A: several groups of rows, each row roughly a mix of its group's hidden directions:
A (107 x 11):
[[-19   5   5   1 -27  -2 -14   9   5   4   5]
 [ 25  -3   7  -6  -7  -3  18   1 -10  16   6]
 [-17   0   5 -16 -14  -8  20   2  -7  14   8]
 [ 12  -3  -8  17  17  15 -12  11   5  -5 -15]
 [-11   3   3  -8 -15  -5  -7 -22  10  -5  20]
 [-16   7   0  11 -23   4 -10  10  18  -5  -3]
 [ 23  -4   1  -8  -6  -8  17  -3  -8  20   5]
 [ 14  -6  -5  15  11  10 -10   7  10  -9 -21]
 [-23  -3  -8   8   2   7 -12   7  14 -20  -3]
 [-30   6  -8   8  -1   6  -8  -4  -3 -18  -2]
 [  6   7  -4  13 -12  16  -5   3   2  27   9]
 [  4  -2  -6  17  18  12 -13   4  12 -12 -14]
 [-13  23  14 -10  -1  11   1 -17  -6   0   7]
 [  1 -19 -13   1   5  -6   1  23  -6  11 -15]
 [-23  -3  11  -7  -4   0  -2 -15   9  -3  21]
 [-19  -1  15  -3 -20  -8 -17   3   1   7   8]
 [ 17 -12  -1   9   7  -4   1  20  -6   3 -22]
 [  8 -19 -17  -8   1  -3  -2  21  13  -8  -5]
 [ -9   4  16   0 -10  11 -15 -20   0  -7  17]
 [ 23  -4  -8   0  23   3  16  -5  -3  -7  -5]
 [  1   0  -6  24  -8  19  -8  -1   8  18   0]
 [  7 -11 -20  -9 -14 -11  -1   3  16 -14   5]
 [ -4   0  12 -22  14 -16   8  -2  -3 -17  -6]
 [-26  -1  14  -5 -16 -10 -16   3   3  -1  -1]
 [  8   8   7   6  -6   2 -13 -22  17  -4  16]
 [  4  17  17  10   0   7  -6 -23  -7   4  12]
 [-13  -3   4  18 -16   5 -19   4  17   7  -6]
 [-13   1  -3 -11 -17 -12  18  -4  -9  10  16]
 [ 27  -4   7  -9  -3  -9   8   5  -3  21   4]
 [-32   8  -9  -1  -4  -6 -11  -6  -3 -10   2]
 [  1 -20 -17  -8  -7  -9  -2  15  16 -11  -6]
 [-14   4   5 -10 -21 -14  11  -2 -12   4  15]
 [-10   4   6 -22  -5 -13   9  -8  -6  19  11]
 [  3  -3  -3 -16  13 -16  11   1  -4 -25  -6]
 [-29   1   0   8  -1   2  -7   4  12 -20  -3]
 [-18   6  15  -2 -20  -2 -14   2   2   9  15]
 [ 16  -5  -9  12  17  13 -13   9   6  -1 -17]
 [ 10   1 -12  19 -10  14  -7   4   4  22   6]
 [ 12  -4   4  -1   9  -9  14  20  -7   1 -23]
 [ 16   1 -11  16 -11   9  -9   6   5  20  11]
 [ 14 -18 -11   3   3  -8   4  20  13 -11  -8]
 [ 23  -2  -6  -5  25   1  14  -5  -7   3  -4]
 [ 14   3  -3  16 -10  12  -8   3   6  22  13]
 [ 25  -3   3  -9  -8  -9  14  -2  -8  19   4]
 [ -7   4  13  -1  -9   3 -13 -24   5   0  20]
 [  4   0  -7  13  10  12 -24   5   5 -16 -12]
 [-24   7  -5  -8  -1   9 -20  -7  -6 -15   5]
 [-26   3  -3   9   6   6 -14   3  10 -18  -6]
 [  3 -12   9  -7  13   7   2  25  -9  -1 -16]
 [ 25  -5   0  -6  -5  -8  17   0  -6  20   2]
 [  1 -10  -7 -21   9  -3   5  23  -3   7 -14]
 [-11  -2   3 -20  10 -15   8  -2 -10 -20  -8]
 [ 29  -5   2  -9  -7  -5   8   0  -4  15  12]
 [  7   2  -9  21 -12  20  -3   2   3  18   5]
 [ -7  -2   7 -19  12 -19   4  -1  -1 -21  -7]
 [ 27  -3   6  -5   2  -9  10   1  -1  22   4]
 [ -6  12  20  -2   6   3   5  -8 -25  13   1]
 [-11   5   7 -13 -16  -8  14   2 -18  14  10]
 [-12   2   3 -13 -17 -14  14  -3  -8   9  18]
 [-13   3  -2 -17 -12 -13  15 -12  -9  13  11]
 [-20  -9  14   9  -9  -5 -20  -2  13  -3  -7]
 [-13   6  11 -13 -10   5  -2 -14  11 -19  14]
 [-10   3   5 -12 -13 -10  21  -5 -11  12  15]
 [  7 -14 -14 -14  -5  -5   1  20  10 -13 -12]
 [  8   1  -4  20 -11  17  -7   2   6  23   3]
 [ 24  -6   9 -11  -2  -6  15   4   0  21   1]
 [  9 -19   0 -11  10  -7   5  25   2  -1 -12]
 [ -5  11  19  12   3   7   5 -10 -25   5   3]
 [-12  18  14   9   7   6   4 -16 -12  14   6]
 [-10   4   2 -19 -16 -14   9 -15  -9   7  12]
 [ 13   0   1  18 -11  16  -6   2   8  22   5]
 [ -4   6   4 -11 -13 -16  15 -10 -14  14  14]
 [-28   4  18  -5  -5  -2 -13  -7  -2   9   6]
 [  5   3  -6  21  -6  14 -12   2  13  21   2]
 [-16   2   7  10 -11  13 -14 -18   5  -8  15]
 [ -6  -3  11 -20  13 -20   1  -5  -5 -18   2]
 [  6 -10 -17 -13  -4  -7   5  15  18 -15  -6]
 [ -8   4  19   0  -4   7  -8 -21   1  -4  22]
 [-12   4  10 -16 -11 -11  12   0  -8  13  20]
 [ 11 -16 -16  -6 -10  -7  -6  15  13 -13 -10]
 [ 14 -16  -2  13   9  -9  11  21  -8  -1 -12]
 [ 12 -13 -15  12   8  -7  13  19 -12   4  -6]
 [ 28  -2   6 -11  -2  -7   7  -2  -8  20   1]
 [-12  -4   2 -19   6 -16   6  -1 -12 -22  -5]
 [ 22  -4  -8   2  24   6  14  -7  -4   1  -7]
 [ -7   5  17   6  -8  12 -17 -19   7  -8  11]
 [  7  -8 -12  15   9  -5   4  17  -3  13 -20]
 [  0   5  -1  11  -5  12  -9  -4  -5  29  15]
 [-19  -5  12   5 -21  -4 -17   6  10   1  -7]
 [ -6 -17 -21 -10  -4  -8   3  12  18  -9   5]
 [ 29  -6   1  -7  -1  -4  14   0  -1  19   5]
 [ 14  -7  -8  12  10  11 -11   4  14 -11 -19]
 [ -9  -5  13 -16  13 -13   7  -7  -5 -22  -7]
 [-28   6  -3  13   1   5  -5  -2   1 -21  -4]
 [  9 -22   5  -5   8   1   1  25  -3  -9 -10]
 [  6  -2 -10  15  13  15 -16  -1   8 -16 -14]
 [-30   7  -6   7   6   1  -9  -8   4 -15   2]
 [ 24  -3  -2  -6  -3 -14  12  -1  -2  22   8]
 [-24   3   7  -2 -23  -7 -14   7   4  -3   4]
 [-15   9  16 -17  -7  14  -7 -12  -5  -9  11]
 [  6  -8 -22  -5 -11  -6  -3   8  22 -14  -5]
 [ 21  -3 -12   0  18   4  16   1  -3   2 -17]
 [-19  -2   4   1 -12   7 -13 -18   1  -2  21]
 [-10  11  16  -8  -6   1   0 -23   3  -5  20]
 [ -6  11  28   7  11   8  10  -5 -15  -1  -1]
 [ 27  -4 -21  11  12   3   3   1   0   5   5]
 [-13  -2   7 -20   6 -14   9  -2 -11 -19  -8]]

which group is each row in? (one row of each group first):
[-13   0  17 -22   7 -17   1  -2  -3 -14  -5] : <59>
[ -4  -8 -20 -12 -14  -6  -3   6  20 -14  -4] : <129>
[ 19   0   8  -6  -5 -15  12   5  -7  24   3] : <49>

[ 21  -8  -8   5  22   5  10 -12  -8  -6   7] : <59>
[-16   6  -2  -9 -13 -17   7  -7  -9   7  21] : <49>
[ -2 -13  -6   9   5  -3   8  21 -19   7 -17] : <129>
[ 24  -1  -7  -8  17  -3  18   2  -1 -11  -7] : <59>
[ 16  -4  -2  14  15   9 -14   7  10  -6 -19] : <49>
[  1   6   6  26   7   9   0 -14  -8   5  19] : <129>
[ 20  -6 -15  12   9   6 -20  10   7  -4  -6] : <49>
[12 -5  3 17 -4 18 -2 -3  1 26 -3] : <59>
[  7  -7  -6  26  -7  15 -10   1  14   9  -5] : <59>
[ 23  -6   8  -4  21  -8   2   0  14  -1 -13] : <59>
[-20   5   5 -17 -14 -12  10  -5 -11  10   7] : <49>
